Each row is where one point has got to under a steady rotation. How many steps took it there?
The counts run from 0 to 420.
18,70,93,294,362,54,146,298,-294,91,-199,-107,37,401,-37,-157,122,-103,-9,47,-141,-181,-127,-176,236,-107,-289,27,171,-34,369,-56,26,-93,-79,-205,310,194,-120,-94,392,-95,0,264,204,263,327,201 | 373
-95,-111,92,299,241,95,149,15,-72,15,-181,-265,3,411,126,-125,-172,-61,-216,-76,-111,-188,-177,-18,399,-294,-255,-149,429,-22,401,-205,101,36,68,-81,108,205,-9,-320,255,34,69,108,115,50,280,339 | 7
-102,-27,25,452,153,-167,85,-53,-165,35,-155,-266,74,415,169,-193,32,12,-128,35,-65,-144,-134,45,526,-61,-366,31,260,48,329,-146,72,-27,-24,-188,182,319,8,-282,263,-41,153,224,-14,76,221,257 | 269
22,-128,-13,285,311,-120,283,248,-185,170,-163,-241,57,146,122,-230,15,17,-253,88,7,-149,19,1,358,-185,-404,-172,167,27,85,135,171,33,-143,-115,167,311,37,-318,428,-11,18,175,93,198,424,158 | 390
64,-13,189,149,327,27,286,68,-224,21,-221,-152,-14,515,-48,-127,92,12,-154,-68,-244,36,-218,-28,263,-60,-145,45,433,70,422,-172,-68,96,68,-267,218,285,-78,-373,211,-46,-123,2,84,98,161,290 | 266
-94,-125,87,280,216,-7,43,-15,-4,124,-218,-301,-16,356,86,-128,-64,53,-331,-34,-159,-86,-157,60,446,-264,-291,-127,429,50,364,-115,126,17,86,-158,96,305,95,-362,197,23,38,46,37,67,236,346 | 87
-49,-56,161,132,292,214,259,82,-71,129,-211,-115,12,368,19,-145,-218,-76,-243,-11,-130,-79,14,-112,287,-304,-221,-149,374,-70,445,-2,133,103,5,-160,162,227,-38,-275,288,84,-89,11,232,79,402,257 | 1
-65,88,148,108,348,-25,136,293,-137,-7,-293,-166,-82,350,113,-198,202,-77,-181,17,-242,-125,-183,-211,203,-168,-228,35,309,-46,370,-8,35,-168,-29,-362,422,143,-4,-159,180,-68,-94,224,57,213,239,324 | 299
92,10,103,123,440,129,191,417,-238,-58,-241,-100,-164,341,138,-26,16,1,-305,33,-112,-59,-93,-112,99,-115,-284,-169,315,-99,209,12,63,-27,-81,-273,380,201,5,-199,299,-76,-188,64,201,284,200,266 | 306
177,-94,21,97,466,70,284,383,-272,21,-270,-54,-113,286,64,-36,37,67,-384,93,-106,-41,-102,-92,152,-90,-293,-192,295,32,73,-5,64,6,-57,-183,240,326,-77,-302,392,-54,-236,124,123,249,220,176 | 307
32,-15,-47,468,252,-126,80,82,-263,71,-198,-70,38,361,131,-160,41,89,-279,209,46,-4,19,51,433,53,-421,-8,198,2,201,56,79,-10,-145,-270,267,414,68,-252,320,-82,19,193,69,186,156,157 | 356
69,-65,167,-89,398,110,415,197,-137,-25,-254,-138,-73,309,82,-98,4,-36,-348,-13,-237,-28,-91,-179,186,-208,-200,-138,384,23,238,20,76,9,28,-257,254,265,-87,-323,286,45,-253,90,92,139,349,207 | 232
-174,26,64,435,234,-124,-19,101,-257,247,-256,-265,137,321,11,-220,78,21,-137,160,-82,-70,-15,39,349,-154,-309,24,195,-46,366,12,95,21,-95,-251,211,331,97,-272,371,-96,82,177,13,98,225,228 | 114
-29,71,75,209,347,42,208,378,-179,-74,-192,-162,-113,307,234,-148,-46,-96,-200,-24,-24,-143,-35,-164,142,-168,-317,-163,338,-174,285,27,92,-30,-125,-254,418,96,77,-201,272,-20,-77,93,215,285,266,315 | 386
9,-157,48,189,283,-40,61,85,-96,182,-253,-184,7,200,51,-109,92,99,-419,144,-169,-100,-57,-56,475,-171,-400,-78,215,104,156,58,211,-125,-11,-202,104,416,-50,-207,384,17,-67,283,-19,157,362,112 | 66
83,-140,-37,112,373,-103,207,281,-133,-52,-336,-68,-98,253,90,-136,80,47,-451,115,-86,-26,-255,-50,279,-141,-287,-82,391,44,109,-63,14,-122,4,-271,185,305,10,-370,209,-5,-216,213,-34,146,189,275 | 382
-5,75,139,289,385,120,175,241,-359,33,-201,-176,-16,504,-34,-65,-45,-36,-49,-43,-113,-64,-169,-33,125,-98,-163,-52,338,-110,402,-195,-45,102,-11,-166,278,242,-50,-286,391,-88,-47,19,212,155,139,293 | 110
-34,-63,-28,306,299,-68,13,147,-187,27,-214,-336,-14,225,160,-40,9,22,-281,27,-45,-243,-163,-60,432,-164,-417,-147,183,-13,168,-125,188,-159,-23,-88,113,326,-28,-191,443,24,53,323,13,191,332,210 | 141
14,-134,-93,222,341,-133,114,220,-139,-61,-291,-194,-55,223,191,-98,15,48,-438,118,-38,-161,-238,-17,370,-177,-397,-126,309,28,63,-121,112,-169,-2,-178,119,334,4,-302,317,8,-100,319,-77,164,207,240 | 302
93,-30,89,262,414,76,241,226,-394,65,-210,-110,8,488,-105,-55,32,18,-108,31,-166,-46,-223,8,171,-34,-183,-17,277,37,293,-211,-51,113,-11,-128,172,316,-152,-322,417,-133,-88,125,115,124,146,197 | 111
59,44,0,314,341,-153,114,275,-337,30,-235,-161,-30,268,156,-119,171,102,-308,168,-14,17,-26,23,263,29,-392,-55,198,-26,98,43,46,-23,-140,-333,332,374,93,-286,355,-123,-93,166,10,265,129,187 | 45
39,94,139,49,375,-60,388,226,-306,32,-223,-100,31,316,46,-207,174,-35,-186,82,-150,-3,25,-202,213,-40,-261,23,181,-28,258,115,40,-16,-129,-366,385,283,-55,-235,340,-30,-170,184,95,193,367,123 | 50
-146,-102,83,390,278,189,64,72,-182,139,-215,-80,55,438,104,-105,-169,-50,-205,176,-122,-214,3,-13,393,-226,-314,-102,261,-47,379,-65,181,36,-26,-132,224,247,-151,-135,374,-99,85,261,157,61,201,167 | 14
195,-125,98,136,411,170,428,216,-220,-38,-125,-82,-88,431,104,-31,-43,0,-241,-36,-144,-92,-74,-147,276,-63,-296,-176,308,89,182,-28,86,51,-28,-102,248,263,-200,-215,333,-22,-130,87,255,258,315,129 | 77
-4,35,164,298,291,133,318,101,-239,5,-98,-106,-11,515,198,-113,-89,-59,-101,20,-107,-77,107,-120,293,-29,-291,-87,265,-79,369,46,87,153,-106,-220,402,228,-76,-174,291,-96,16,1,281,189,258,152 | 258
-159,114,167,168,339,125,30,119,-251,85,-345,-119,43,413,-53,-109,-47,-62,-190,100,-199,-72,-139,-88,163,-251,-169,28,329,-154,493,-154,59,8,12,-298,250,234,-17,-227,343,-28,-110,208,65,34,166,307 | 116
102,-100,62,226,299,-68,309,69,-168,-53,-164,-216,-94,395,228,-63,-5,137,-390,-15,-84,58,-85,87,354,-2,-305,-155,412,72,132,-49,35,125,2,-243,244,381,49,-431,218,-49,-105,-57,43,148,129,243 | 335
-50,-29,178,265,335,140,184,188,-215,148,-250,8,-9,513,76,-192,86,-11,-174,154,-280,-54,17,-55,241,-67,-225,-4,316,29,375,96,57,52,-52,-331,448,227,-99,-185,201,-206,-33,87,178,170,104,183 | 16
75,41,-50,328,344,-205,193,291,-320,5,-230,-172,-2,268,143,-152,101,105,-284,131,43,15,-47,28,251,13,-346,-57,215,-29,96,29,7,11,-153,-303,295,353,128,-345,343,-96,-117,97,12,250,159,247 | 126
-81,38,136,108,391,107,168,151,-266,1,-346,-15,41,456,-69,-112,29,-55,-192,138,-256,-64,-192,-119,182,-158,-185,59,308,-37,398,-162,10,-27,34,-293,257,274,-149,-247,323,-65,-174,306,23,29,182,227 | 117
-147,8,155,337,165,-13,137,-93,-167,197,-145,-282,152,399,60,-192,-46,-12,-107,37,-141,-95,58,-31,472,-129,-312,5,224,-17,443,-2,159,77,-51,-197,178,327,-21,-237,375,15,97,139,77,53,369,144 | 344
93,-85,-5,208,356,-40,406,168,-278,-103,-249,-80,-37,447,126,-140,-33,24,-276,51,-71,38,-180,49,233,-21,-232,-80,422,38,167,-152,-76,119,-37,-205,228,327,-42,-470,243,-83,-156,83,9,62,71,254 | 24
132,-130,75,-38,382,4,423,132,-113,-60,-224,-94,-85,321,139,-121,74,41,-418,10,-198,-33,-132,-138,341,-112,-297,-143,361,128,107,-3,69,-49,23,-244,227,335,-115,-302,214,19,-223,181,15,151,320,141 | 152
